In the data rows, the value 128 means zero.
Here are some points:
[165. 165. 128. 127. 164. 128. 165. 165. 164. 129. 164. 165. 128. 128. 160. 158.]
[165. 164. 128. 127. 165. 129. 165. 166. 165. 129. 165. 165. 128. 128. 160. 158.]
[165. 166. 158. 128. 165. 128. 165. 165. 165. 127. 166. 166. 129. 157. 159. 158.]
[165. 164. 128. 129. 165. 128. 164. 166. 164. 130. 165. 164. 129. 128. 127. 128.]
[164. 166. 128. 127. 164. 129. 165. 165. 164. 129. 164. 164. 128. 127. 160. 157.]
[165. 166. 158. 129. 165. 159. 165. 165. 165. 128. 166. 165. 128. 158. 159. 157.]
[165. 164. 158. 128. 166. 160. 165. 165. 165. 127. 165. 165. 128. 157. 158. 157.]
[165. 165. 128. 128. 165. 128. 164. 164. 165. 129. 164. 165. 127. 129. 128. 127.]
[164. 165. 157. 128. 166. 160. 165. 165. 164. 128. 164. 164. 128. 157. 159. 157.]
[164. 165. 127. 127. 166. 127. 164. 166. 128. 127. 165. 164. 128. 128. 127. 127.]
[166. 164. 128. 128. 165. 128. 165. 166. 164. 128. 165. 165. 128. 128. 128. 128.]
[165. 165. 128. 127. 165. 127. 165. 165. 164. 127. 164. 165. 128. 157. 160. 158.]
[166. 164. 128. 129. 165. 128. 166. 166. 165. 128. 165. 166. 129. 157. 160. 157.]
[164. 163. 129. 129. 165. 129. 165. 163. 166. 128. 165. 164. 128. 128. 160. 159.]
[165. 165. 129. 128. 165. 129. 165. 164. 165. 128. 164. 165. 128. 127. 129. 127.]
[165. 165. 127. 128. 164. 128. 166. 165. 165. 128. 165. 165. 129. 128. 128. 129.]
[165. 165. 128. 128. 164. 128. 165. 167. 164. 129. 164. 164. 130. 128. 128. 128.]
[165. 164. 157. 128. 164. 128. 165. 164. 164. 127. 165. 165. 129. 158. 160. 158.]
[166. 164. 158. 164. 164. 159. 165. 164. 165. 128. 164. 165. 127. 157. 160. 158.]
[165. 165. 157. 128. 164. 127. 166. 165. 164. 127. 164. 164. 129. 157. 159. 158.]
[164. 164. 129. 127. 165. 128. 165. 164. 165. 127. 166. 163. 128. 128. 128. 129.]
[164. 165. 159. 129. 165. 128. 166. 165. 165. 128. 164. 164. 128. 158. 161. 158.]
[165. 164. 130. 128. 165. 128. 164. 164. 165. 128. 165. 165. 129. 128. 128. 129.]
[164. 165. 128. 127. 165. 128. 165. 165. 165. 128. 164. 165. 129. 128. 127. 127.]
[165. 164. 127. 128. 166. 128. 164. 164. 165. 128. 165. 165. 129. 128. 160. 158.]
[164. 166. 128. 128. 166. 127. 164. 165. 165. 128. 164. 164. 129. 127. 128. 128.]
[165. 165. 127. 127. 165. 128. 164. 164. 163. 129. 165. 165. 128. 128. 128. 127.]
[165. 167. 157. 164. 164. 160. 165. 165. 164. 165. 163. 165. 164. 157. 160. 158.]
[165. 164. 157. 164. 166. 159. 165. 164. 165. 165. 166. 165. 166. 157. 159. 158.]
[164. 164. 159. 129. 164. 160. 165. 165. 165. 128. 164. 163. 128. 158. 160. 158.]
[165. 165. 129. 128. 166. 128. 165. 164. 165. 127. 165. 164. 128. 128. 127. 129.]
[165. 166. 128. 129. 165. 129. 164. 164. 166. 128. 165. 164. 129. 128. 160. 158.]
[165. 165. 127. 127. 164. 128. 164. 165. 165. 129. 166. 165. 127. 129. 129. 128.]
[166. 165. 158. 164. 165. 160. 166. 165. 164. 128. 165. 164. 129. 157. 159. 157.]
[165. 164. 160. 130. 165. 158. 165. 165. 165. 128. 165. 164. 130. 158. 160. 157.]
[164. 165. 128. 126. 166. 128. 165. 164. 165. 127. 165. 165. 128. 129. 128. 128.]
[165. 164. 128. 128. 165. 127. 164. 165. 164. 127. 165. 166. 128. 127. 161. 158.]
[166. 166. 128. 129. 166. 128. 165. 165. 164. 128. 165. 165. 128. 129. 160. 129.]
[165. 165. 128. 130. 164. 128. 166. 166. 165. 128. 166. 165. 127. 128. 159. 158.]
[164. 164. 159. 164. 164. 159. 165. 164. 165. 127. 165. 164. 128. 157. 160. 158.]
[165. 165. 129. 128. 165. 129. 166. 164. 166. 128. 166. 164. 128. 128. 160. 128.]
[167. 166. 158. 165. 164. 160. 164. 166. 165. 128. 165. 164. 128. 158. 159. 159.]
[164. 164. 158. 164. 165. 159. 163. 164. 166. 128. 164. 165. 129. 156. 159. 158.]
[128. 126. 158. 165. 165. 159. 128. 164. 164. 165. 165. 164. 164. 159. 159. 158.]
[165. 164. 129. 129. 164. 128. 165. 165. 165. 128. 165. 164. 128. 128. 128. 128.]
[164. 164. 128. 127. 163. 128. 166. 164. 165. 127. 165. 165. 128. 128. 159. 128.]
[166. 165. 129. 129. 164. 129. 165. 165. 166. 128. 165. 165. 127. 128. 127. 129.]
[164. 166. 128. 128. 165. 128. 165. 165. 165. 128. 164. 165. 128. 128. 129. 129.]
[166. 166. 129. 128. 165. 128. 166. 165. 165. 127. 165. 164. 127. 129. 128. 128.]
[164. 165. 128. 128. 165. 128. 163. 165. 166. 128. 164. 165. 128. 128. 159. 128.]
[165. 165. 159. 165. 164. 159. 166. 165. 164. 127. 165. 165. 127. 157. 160. 158.]
[165. 165. 159. 127. 165. 128. 165. 165. 165. 127. 163. 164. 129. 157. 160. 157.]
[166. 166. 158. 165. 165. 158. 165. 165. 164. 128. 165. 165. 128. 159. 160. 157.]
[166. 164. 129. 129. 163. 127. 165. 164. 165. 128. 166. 165. 128. 129. 128. 128.]
[165. 164. 128. 129. 165. 128. 164. 166. 165. 128. 166. 165. 126. 129. 129. 128.]
[167. 165. 128. 129. 165. 128. 165. 166. 165. 128. 165. 165. 128. 127. 160. 157.]
[164. 164. 128. 128. 165. 127. 165. 165. 165. 129. 166. 165. 128. 128. 128. 128.]
[165. 166. 129. 128. 165. 129. 164. 165. 165. 128. 165. 165. 130. 129. 159. 158.]
[164. 164. 158. 129. 164. 128. 165. 164. 165. 128. 165. 164. 127. 158. 160. 158.]
[164. 164. 158. 165. 166. 159. 165. 164. 165. 165. 165. 165. 165. 158. 160. 157.]
[166. 165. 128. 128. 165. 127. 164. 165. 164. 128. 164. 165. 129. 127. 127. 128.]
[166. 164. 128. 127. 166. 128. 165. 164. 165. 127. 165. 165. 129. 128. 128. 128.]
[164. 165. 128. 128. 165. 127. 165. 166. 166. 128. 165. 165. 128. 127. 160. 157.]
[166. 165. 128. 128. 164. 129. 165. 167. 165. 129. 164. 165. 128. 129. 161. 128.]
[165. 165. 158. 165. 166. 159. 165. 165. 165. 129. 166. 164. 127. 158. 159. 158.]
[165. 164. 129. 129. 165. 128. 164. 165. 164. 129. 165. 166. 128. 128. 159. 158.]
[165. 166. 158. 129. 163. 159. 166. 165. 165. 129. 165. 164. 128. 158. 159. 158.]
[165. 165. 158. 165. 165. 159. 164. 165. 166. 127. 164. 166. 128. 157. 159. 159.]
[165. 164. 128. 128. 165. 129. 165. 165. 165. 128. 166. 165. 128. 128. 160. 158.]
[165. 165. 159. 164. 165. 159. 165. 164. 166. 128. 165. 165. 127. 157. 160. 158.]
[164. 165. 158. 165. 164. 160. 165. 166. 165. 129. 164. 165. 129. 159. 161. 158.]
[164. 166. 157. 164. 164. 159. 164. 166. 166. 129. 164. 165. 127. 157. 161. 157.]
[166. 164. 158. 128. 164. 160. 165. 165. 165. 127. 165. 164. 127. 157. 160. 156.]
[166. 164. 159. 128. 163. 160. 164. 165. 164. 127. 165. 166. 127. 157. 159. 158.]
[165. 165. 127. 127. 166. 128. 166. 164. 166. 129. 164. 164. 128. 128. 160. 158.]
[164. 165. 128. 129. 164. 128. 165. 166. 165. 128. 164. 165. 129. 128. 161. 158.]
[165. 164. 158. 128. 164. 128. 164. 166. 166. 128. 165. 165. 127. 158. 158. 158.]
[166. 164. 158. 128. 166. 129. 165. 165. 165. 129. 164. 165. 128. 158. 160. 158.]
[165. 165. 127. 129. 164. 128. 165. 165. 165. 128. 165. 166. 128. 127. 159. 159.]
[164. 164. 158. 128. 165. 160. 167. 165. 166. 128. 165. 166. 128. 157. 159. 158.]
[164. 165. 128. 128. 164. 129. 165. 166. 165. 128. 164. 164. 129. 127. 160. 158.]
[165. 165. 129. 127. 164. 128. 165. 164. 164. 127. 166. 166. 128. 127. 128. 129.]
[165. 165. 128. 127. 164. 128. 164. 165. 165. 129. 163. 164. 128. 129. 160. 157.]
[164. 164. 127. 129. 164. 128. 164. 165. 165. 129. 165. 166. 128. 128. 129. 128.]
40 more points follow, each with its number after it:
[165. 165. 129. 128. 165. 127. 164. 165. 164. 128. 164. 165. 128. 128. 128. 128.] 0
[165. 165. 128. 128. 166. 129. 165. 165. 166. 128. 163. 164. 128. 128. 129. 128.] 1
[165. 164. 158. 165. 165. 160. 164. 164. 165. 165. 163. 165. 164. 158. 160. 159.] 2
[165. 165. 128. 129. 164. 128. 165. 164. 166. 128. 166. 165. 128. 129. 161. 157.] 3
[165. 165. 157. 165. 163. 158. 166. 165. 165. 129. 164. 165. 128. 157. 161. 159.] 4
[165. 164. 128. 128. 165. 128. 165. 165. 164. 128. 167. 164. 128. 128. 126. 128.] 5
[167. 165. 128. 129. 166. 129. 165. 165. 166. 127. 165. 165. 129. 127. 128. 127.] 6
[164. 164. 128. 127. 164. 128. 165. 165. 127. 129. 165. 165. 129. 127. 128. 128.] 7
[165. 165. 128. 128. 165. 127. 165. 165. 165. 127. 165. 164. 128. 129. 160. 129.] 8
[165. 165. 130. 128. 164. 128. 165. 165. 165. 128. 165. 165. 128. 128. 129. 127.] 9
[165. 166. 157. 164. 166. 160. 165. 165. 165. 129. 166. 164. 128. 158. 159. 157.] 10
[166. 164. 159. 165. 165. 160. 165. 166. 165. 128. 164. 165. 128. 157. 160. 157.] 11
[166. 164. 128. 129. 164. 128. 165. 165. 165. 128. 165. 166. 129. 128. 128. 127.] 12
[164. 165. 128. 127. 164. 129. 166. 165. 165. 128. 165. 165. 128. 127. 160. 158.] 13
[166. 165. 128. 129. 164. 129. 165. 165. 128. 129. 166. 163. 128. 128. 128. 127.] 14
[165. 166. 158. 165. 164. 159. 164. 164. 164. 128. 165. 166. 128. 158. 160. 158.] 15
[164. 165. 158. 128. 164. 128. 166. 165. 165. 127. 164. 165. 128. 157. 160. 158.] 16
[166. 164. 128. 129. 165. 127. 165. 165. 165. 128. 166. 165. 129. 127. 159. 129.] 17
[163. 164. 159. 129. 165. 128. 164. 164. 166. 128. 164. 166. 128. 158. 159. 158.] 18
[166. 162. 157. 164. 164. 159. 164. 165. 165. 129. 164. 163. 127. 157. 160. 158.] 19
[165. 165. 128. 129. 165. 129. 165. 164. 166. 128. 165. 165. 129. 128. 160. 158.] 20
[166. 164. 128. 128. 165. 128. 164. 165. 166. 129. 165. 165. 128. 128. 129. 128.] 21
[165. 165. 128. 128. 165. 127. 165. 166. 164. 128. 165. 164. 129. 128. 160. 128.] 22
[164. 165. 128. 128. 163. 128. 165. 165. 165. 127. 164. 165. 128. 127. 160. 157.] 23
[165. 164. 158. 128. 165. 158. 165. 166. 166. 130. 165. 165. 128. 157. 160. 158.] 24
[165. 165. 158. 128. 164. 128. 164. 165. 166. 127. 164. 165. 129. 157. 160. 158.] 25
[165. 164. 159. 128. 165. 127. 165. 164. 166. 129. 165. 165. 127. 157. 160. 160.] 26
[164. 165. 128. 128. 165. 128. 165. 166. 166. 128. 164. 165. 129. 128. 129. 128.] 27
[165. 163. 157. 166. 164. 159. 165. 165. 166. 164. 164. 165. 127. 158. 159. 158.] 28
[165. 165. 127. 128. 166. 128. 165. 165. 164. 128. 166. 165. 127. 128. 128. 127.] 29
[165. 165. 128. 127. 163. 128. 165. 165. 164. 127. 165. 164. 128. 128. 159. 158.] 30
[165. 165. 128. 128. 165. 127. 165. 166. 164. 128. 165. 166. 129. 127. 128. 128.] 31
[166. 166. 158. 166. 165. 159. 164. 163. 165. 128. 164. 166. 128. 159. 158. 158.] 32
[165. 166. 128. 128. 165. 128. 164. 165. 165. 128. 165. 165. 129. 157. 160. 157.] 33
[164. 165. 157. 128. 166. 129. 164. 166. 165. 127. 164. 164. 129. 158. 160. 157.] 34
[164. 165. 129. 128. 165. 128. 165. 165. 165. 128. 165. 166. 128. 129. 127. 128.] 35
[164. 165. 158. 166. 166. 159. 164. 166. 164. 130. 165. 164. 129. 158. 160. 158.] 36
[166. 166. 127. 128. 165. 127. 166. 164. 164. 127. 165. 165. 128. 129. 160. 129.] 37
[165. 165. 128. 127. 165. 128. 165. 165. 165. 127. 166. 164. 128. 128. 160. 157.] 38
[165. 164. 158. 165. 166. 159. 165. 165. 165. 165. 165. 165. 165. 158. 161. 158.] 39
Which three of these numbered points are nearest to each point below, looking only along the 5 directions in which the first points spread most? Their numbers follow each, nearest first.
[165. 166. 159. 164. 164. 160. 165. 165. 166. 127. 165. 163. 128. 158. 160. 158.] > 11 15 10
[165. 165. 129. 129. 165. 129. 164. 165. 165. 128. 163. 165. 128. 129. 128. 129.] > 9 1 35
[163. 165. 128. 128. 165. 128. 165. 165. 165. 129. 164. 164. 128. 128. 128. 128.] > 21 27 31
[166. 165. 129. 126. 166. 128. 165. 165. 167. 129. 166. 165. 128. 127. 160. 158.] > 13 38 30
[166. 163. 128. 128. 166. 127. 165. 165. 165. 128. 166. 164. 127. 127. 160. 129.] > 37 22 8
[165. 164. 128. 128. 164. 128. 164. 164. 166. 129. 164. 164. 129. 128. 160. 159.] > 20 3 13
[166. 164. 157. 165. 163. 159. 165. 164. 164. 127. 165. 165. 129. 158. 159. 157.] > 10 15 11
[164. 165. 129. 128. 165. 128. 164. 164. 166. 128. 165. 164. 128. 128. 160. 128.] > 22 8 17
[165. 164. 157. 165. 165. 159. 165. 163. 164. 127. 165. 165. 130. 158. 159. 157.] > 10 15 11
[165. 165. 127. 128. 165. 127. 164. 165. 164. 129. 165. 164. 129. 128. 128. 127.] > 31 12 7
[164. 165. 158. 165. 165. 159. 164. 165. 165. 128. 164. 164. 127. 158. 159. 157.] > 11 15 10
[164. 165. 128. 128. 164. 128. 165. 164. 165. 128. 165. 165. 128. 127. 160. 157.] > 23 13 38
[165. 164. 128. 128. 165. 128. 165. 166. 165. 127. 165. 164. 128. 129. 127. 128.] > 35 9 0
[165. 165. 129. 127. 165. 129. 165. 165. 164. 128. 164. 165. 128. 127. 128. 128.] > 1 9 29
[164. 165. 158. 128. 166. 158. 165. 164. 165. 129. 165. 164. 128. 158. 160. 158.] > 24 34 18
[165. 165. 129. 128. 164. 128. 166. 164. 165. 128. 165. 165. 128. 129. 127. 129.] > 9 35 0
[165. 165. 128. 129. 166. 129. 164. 166. 164. 128. 165. 165. 128. 128. 159. 156.] > 20 23 3
[165. 166. 158. 165. 164. 160. 164. 164. 164. 127. 165. 164. 129. 158. 160. 157.] > 11 15 10
[163. 164. 128. 128. 165. 128. 165. 165. 128. 128. 165. 164. 128. 129. 128. 128.] > 35 5 7
[165. 165. 158. 128. 165. 160. 164. 164. 165. 128. 165. 164. 128. 157. 160. 158.] > 24 34 25
[164. 164. 159. 129. 164. 128. 165. 166. 165. 127. 164. 164. 129. 158. 160. 158.] > 18 25 26
[165. 165. 157. 164. 164. 160. 164. 165. 166. 165. 167. 164. 164. 157. 160. 157.] > 2 39 28
[165. 165. 128. 129. 166. 128. 165. 165. 164. 129. 165. 165. 128. 130. 160. 158.] > 3 20 23
[166. 165. 129. 127. 165. 128. 164. 165. 129. 129. 165. 164. 128. 127. 128. 128.] > 7 5 35
[166. 166. 158. 128. 166. 160. 165. 165. 164. 129. 164. 166. 129. 157. 160. 157.] > 24 34 18
[165. 164. 128. 127. 165. 128. 165. 165. 165. 127. 165. 166. 126. 128. 159. 128.] > 37 8 22
[165. 164. 157. 128. 165. 160. 166. 164. 166. 128. 165. 164. 129. 158. 160. 158.] > 24 34 18
[165. 165. 128. 129. 164. 128. 165. 166. 164. 127. 164. 164. 128. 127. 128. 127.] > 6 29 12
[165. 165. 128. 128. 165. 128. 165. 164. 165. 127. 166. 166. 128. 129. 160. 127.] > 8 22 37
[166. 164. 128. 128. 164. 128. 164. 163. 165. 128. 164. 164. 128. 128. 160. 158.] > 3 23 20
[165. 165. 128. 129. 164. 129. 166. 165. 163. 129. 164. 164. 128. 127. 128. 128.] > 6 12 1
[164. 165. 128. 128. 165. 128. 165. 164. 165. 128. 165. 165. 129. 128. 160. 158.] > 3 20 23
[165. 163. 129. 129. 164. 127. 165. 165. 165. 128. 165. 164. 128. 128. 127. 129.] > 0 12 35
[165. 164. 158. 166. 165. 158. 165. 164. 165. 128. 166. 164. 128. 159. 160. 157.] > 32 15 11
[166. 165. 157. 128. 165. 160. 164. 166. 163. 128. 165. 164. 128. 157. 160. 158.] > 24 34 25
[163. 164. 158. 128. 165. 160. 165. 165. 164. 129. 165. 164. 129. 158. 160. 159.] > 24 34 18
[165. 163. 128. 127. 166. 127. 165. 164. 165. 128. 164. 165. 128. 127. 160. 158.] > 38 30 23
[164. 165. 159. 129. 163. 159. 165. 165. 165. 129. 164. 165. 128. 157. 160. 157.] > 24 34 18
[165. 165. 157. 127. 165. 128. 163. 165. 164. 128. 164. 165. 127. 158. 159. 157.] > 34 25 16
[165. 164. 127. 127. 164. 127. 165. 165. 164. 129. 164. 164. 127. 128. 160. 159.] > 38 30 23
[165. 164. 158. 166. 164. 159. 164. 164. 165. 164. 164. 165. 128. 157. 159. 157.] > 28 36 19
[166. 164. 158. 128. 165. 159. 166. 166. 166. 128. 164. 165. 128. 157. 159. 159.] > 24 34 25
[164. 166. 158. 166. 165. 159. 164. 165. 165. 129. 164. 165. 129. 158. 160. 157.] > 36 15 32
[164. 165. 127. 128. 164. 128. 165. 166. 165. 128. 164. 166. 128. 128. 160. 158.] > 23 13 3
[166. 166. 128. 128. 164. 127. 165. 166. 164. 128. 165. 165. 128. 129. 128. 128.] > 0 9 35
[165. 164. 158. 166. 164. 159. 164. 164. 164. 164. 165. 164. 164. 157. 159. 157.] > 2 39 28
[164. 166. 159. 165. 165. 159. 165. 163. 165. 128. 165. 164. 127. 158. 159. 157.] > 32 11 15
[165. 164. 157. 165. 165. 159. 165. 166. 164. 128. 165. 165. 129. 157. 160. 158.] > 19 15 4
[165. 163. 157. 129. 164. 160. 166. 166. 165. 128. 166. 164. 128. 158. 160. 157.] > 24 34 18
[164. 165. 157. 165. 164. 159. 165. 165. 165. 165. 165. 165. 165. 158. 160. 158.] > 39 2 28
[165. 165. 128. 128. 165. 128. 165. 165. 164. 128. 166. 165. 127. 128. 160. 128.] > 8 22 37
[164. 165. 128. 129. 166. 129. 165. 165. 164. 128. 164. 165. 127. 128. 160. 129.] > 8 17 22
[164. 164. 128. 128. 164. 128. 165. 165. 165. 127. 167. 164. 129. 128. 129. 128.] > 27 21 1
[165. 166. 127. 128. 165. 128. 165. 165. 166. 128. 164. 165. 128. 128. 129. 128.] > 1 27 21
[165. 165. 128. 128. 165. 128. 165. 165. 165. 128. 164. 165. 129. 128. 127. 128.] > 5 12 0
[165. 167. 127. 128. 165. 128. 164. 166. 165. 129. 165. 165. 129. 128. 129. 128.] > 21 27 31
[165. 165. 157. 164. 166. 159. 165. 163. 165. 129. 164. 166. 127. 157. 160. 157.] > 19 10 15
[165. 165. 128. 129. 165. 128. 165. 165. 165. 130. 166. 164. 128. 128. 127. 128.] > 12 5 14
[165. 164. 129. 128. 165. 129. 165. 164. 164. 129. 166. 164. 128. 128. 127. 127.] > 14 5 35
[166. 165. 128. 128. 163. 128. 165. 165. 164. 127. 164. 165. 129. 129. 160. 128.] > 8 22 37
[164. 165. 157. 128. 166. 159. 165. 165. 166. 127. 164. 165. 129. 158. 161. 157.] > 24 34 25
[165. 165. 157. 165. 164. 158. 165. 164. 163. 128. 165. 166. 128. 158. 160. 158.] > 15 4 19
[165. 165. 158. 165. 165. 159. 166. 166. 165. 164. 165. 165. 129. 157. 160. 158.] > 28 36 19
[163. 165. 128. 128. 164. 128. 165. 165. 165. 128. 165. 165. 128. 127. 159. 157.] > 23 38 30
[165. 164. 158. 164. 164. 159. 165. 165. 165. 164. 165. 165. 127. 157. 159. 157.] > 28 36 19
[164. 165. 159. 164. 165. 160. 165. 165. 165. 165. 166. 164. 164. 157. 161. 158.] > 2 39 28
[165. 165. 128. 128. 165. 129. 165. 165. 166. 128. 165. 165. 127. 129. 159. 158.] > 30 38 3
[165. 165. 127. 129. 165. 129. 164. 165. 164. 128. 166. 164. 128. 128. 127. 127.] > 6 12 14
[165. 164. 129. 129. 165. 128. 164. 165. 166. 128. 166. 164. 127. 129. 128. 127.] > 35 9 12
[165. 165. 128. 126. 165. 129. 164. 165. 165. 129. 164. 165. 128. 128. 160. 129.] > 22 8 17
[165. 164. 128. 128. 164. 128. 164. 164. 166. 127. 165. 165. 129. 128. 161. 128.] > 22 8 17
[165. 165. 159. 165. 166. 160. 164. 165. 165. 166. 165. 165. 165. 158. 160. 157.] > 2 39 28
[166. 164. 158. 128. 164. 159. 166. 164. 165. 129. 165. 165. 127. 157. 160. 157.] > 24 34 25
[165. 165. 157. 164. 164. 160. 163. 165. 165. 164. 165. 165. 165. 158. 159. 159.] > 2 39 28
[165. 165. 128. 128. 166. 128. 165. 165. 164. 129. 165. 165. 127. 158. 160. 158.] > 33 25 16
[166. 166. 128. 129. 165. 128. 165. 165. 165. 128. 164. 165. 128. 127. 128. 129.] > 6 1 29
[164. 165. 128. 129. 165. 128. 164. 163. 164. 128. 165. 164. 128. 128. 161. 128.] > 17 22 8
[165. 165. 157. 127. 165. 128. 165. 165. 164. 129. 166. 165. 127. 158. 159. 158.] > 25 16 34
[164. 164. 128. 129. 164. 128. 164. 165. 165. 128. 166. 165. 129. 127. 159. 128.] > 17 22 8
[166. 165. 157. 164. 165. 160. 164. 166. 164. 128. 165. 165. 128. 157. 159. 157.] > 10 11 19
[165. 165. 128. 127. 164. 127. 165. 164. 164. 127. 164. 165. 130. 129. 128. 128.] > 0 31 35
[164. 165. 127. 129. 165. 129. 164. 165. 164. 129. 164. 164. 127. 127. 127. 128.] > 6 12 29
[165. 165. 128. 129. 166. 128. 165. 164. 165. 128. 165. 164. 129. 128. 159. 128.] > 17 22 8
[127. 164. 157. 165. 164. 160. 165. 167. 166. 165. 165. 164. 166. 157. 160. 159.] > 39 2 28
[164. 164. 158. 164. 165. 158. 166. 166. 165. 128. 164. 165. 128. 157. 161. 158.] > 19 4 15
[166. 165. 128. 127. 165. 128. 164. 163. 164. 128. 165. 163. 129. 127. 160. 158.] > 13 23 38
[165. 165. 128. 128. 164. 128. 164. 165. 164. 128. 164. 165. 128. 128. 129. 128.] > 27 21 1
[166. 165. 128. 128. 163. 127. 164. 165. 166. 129. 166. 165. 128. 128. 129. 128.] > 27 21 31
[166. 164. 159. 127. 164. 159. 164. 165. 165. 129. 164. 165. 128. 157. 161. 158.] > 24 34 25
[166. 165. 157. 129. 165. 160. 164. 164. 165. 129. 165. 164. 129. 157. 161. 157.] > 24 34 18
[165. 165. 158. 164. 165. 158. 165. 165. 165. 129. 164. 165. 127. 157. 160. 158.] > 19 15 4
[165. 165. 128. 128. 165. 128. 164. 165. 165. 128. 164. 166. 128. 157. 160. 158.] > 33 25 16
[165. 165. 128. 127. 165. 128. 166. 165. 165. 127. 165. 164. 128. 128. 129. 127.] > 29 1 9
[165. 163. 128. 128. 165. 127. 165. 164. 164. 128. 165. 165. 128. 129. 160. 158.] > 3 30 38
[163. 165. 157. 128. 165. 160. 165. 165. 166. 127. 164. 165. 128. 158. 159. 158.] > 24 34 18
[166. 166. 128. 127. 165. 128. 166. 165. 165. 127. 163. 164. 128. 127. 160. 157.] > 38 30 23
[166. 165. 127. 128. 165. 128. 164. 164. 165. 129. 164. 163. 128. 127. 160. 157.] > 23 13 20
[164. 164. 128. 129. 165. 128. 163. 164. 166. 129. 165. 164. 129. 127. 160. 158.] > 20 3 23
[165. 166. 128. 129. 166. 129. 164. 167. 165. 128. 166. 166. 127. 129. 159. 128.] > 8 22 17
[165. 165. 128. 127. 165. 127. 164. 165. 165. 128. 164. 165. 127. 157. 160. 157.] > 33 25 16
[167. 165. 128. 128. 165. 128. 165. 164. 164. 129. 164. 166. 126. 128. 129. 128.] > 1 29 9
[166. 164. 158. 128. 164. 159. 165. 165. 165. 129. 165. 164. 128. 158. 160. 158.] > 24 34 18
[164. 166. 158. 164. 166. 159. 165. 164. 164. 165. 164. 165. 129. 157. 160. 159.] > 28 36 2
[166. 164. 129. 129. 165. 127. 165. 166. 164. 128. 165. 165. 129. 128. 128. 128.] > 0 12 31
[166. 164. 158. 128. 165. 159. 165. 164. 165. 129. 165. 164. 128. 158. 159. 158.] > 24 34 18
[165. 164. 157. 128. 164. 128. 165. 165. 165. 127. 164. 166. 129. 158. 160. 158.] > 25 16 34
[164. 165. 128. 129. 164. 128. 165. 165. 166. 128. 165. 165. 128. 127. 161. 158.] > 20 3 23
[164. 165. 158. 129. 165. 159. 165. 164. 166. 129. 165. 165. 128. 157. 160. 158.] > 24 34 18
[165. 165. 128. 128. 165. 129. 164. 165. 165. 128. 165. 166. 128. 128. 161. 159.] > 20 13 3
[165. 165. 157. 128. 166. 159. 165. 164. 165. 128. 166. 165. 129. 157. 160. 158.] > 24 34 25
[166. 165. 157. 127. 165. 129. 166. 166. 166. 128. 164. 165. 129. 157. 159. 157.] > 34 25 16
[165. 165. 158. 127. 165. 160. 165. 165. 165. 128. 166. 165. 128. 157. 160. 158.] > 24 34 25
[165. 164. 157. 128. 164. 159. 164. 165. 164. 128. 165. 164. 127. 158. 160. 159.] > 24 34 25
[165. 164. 128. 127. 164. 128. 166. 165. 164. 127. 165. 166. 127. 129. 128. 128.] > 9 0 29
[164. 164. 128. 128. 164. 128. 165. 166. 164. 128. 165. 165. 128. 128. 129. 128.] > 27 21 1
[165. 165. 158. 164. 165. 159. 166. 164. 165. 128. 164. 166. 128. 158. 159. 157.] > 10 15 11
[164. 166. 128. 128. 164. 128. 165. 165. 166. 128. 165. 165. 128. 127. 160. 158.] > 23 13 38
[165. 164. 158. 128. 165. 128. 164. 165. 165. 127. 165. 165. 128. 158. 160. 158.] > 25 16 34
[166. 166. 127. 128. 165. 129. 166. 165. 166. 127. 164. 166. 128. 129. 129. 128.] > 1 9 29
[164. 165. 128. 129. 165. 128. 164. 165. 166. 129. 165. 165. 128. 128. 128. 127.] > 12 5 31
[164. 164. 158. 129. 165. 128. 165. 165. 164. 128. 164. 165. 128. 157. 160. 158.] > 25 34 16
[166. 165. 129. 128. 165. 128. 165. 165. 165. 128. 165. 165. 128. 128. 128. 127.] > 9 35 5
[165. 164. 128. 128. 165. 128. 164. 165. 164. 128. 165. 164. 127. 128. 127. 127.] > 5 29 12
[165. 166. 158. 128. 164. 128. 165. 164. 164. 128. 165. 164. 129. 158. 161. 157.] > 25 16 34
[165. 166. 129. 128. 165. 127. 166. 165. 164. 129. 165. 165. 127. 129. 159. 128.] > 8 22 37
[164. 165. 158. 165. 164. 160. 164. 163. 165. 165. 165. 166. 127. 158. 159. 158.] > 28 36 19
[165. 164. 128. 128. 164. 128. 165. 165. 165. 128. 166. 166. 128. 128. 127. 128.] > 5 12 29
[166. 165. 158. 127. 165. 160. 164. 165. 164. 129. 164. 164. 128. 157. 160. 158.] > 24 34 25
[165. 165. 129. 129. 165. 128. 164. 164. 164. 128. 165. 165. 127. 128. 129. 128.] > 9 1 27
[165. 164. 128. 127. 165. 129. 165. 164. 165. 128. 164. 165. 129. 128. 161. 158.] > 13 20 38
[162. 165. 158. 165. 165. 157. 165. 165. 165. 165. 166. 164. 128. 157. 160. 157.] > 28 36 2
[164. 164. 158. 126. 165. 160. 166. 165. 165. 129. 166. 165. 128. 157. 160. 158.] > 24 34 25
[165. 165. 158. 129. 164. 128. 165. 165. 165. 128. 165. 165. 128. 158. 161. 159.] > 26 25 16
[166. 164. 158. 164. 165. 159. 164. 165. 165. 128. 166. 165. 127. 158. 159. 156.] > 10 11 15
[164. 165. 128. 127. 164. 129. 165. 166. 165. 128. 166. 165. 128. 129. 159. 158.] > 30 38 13
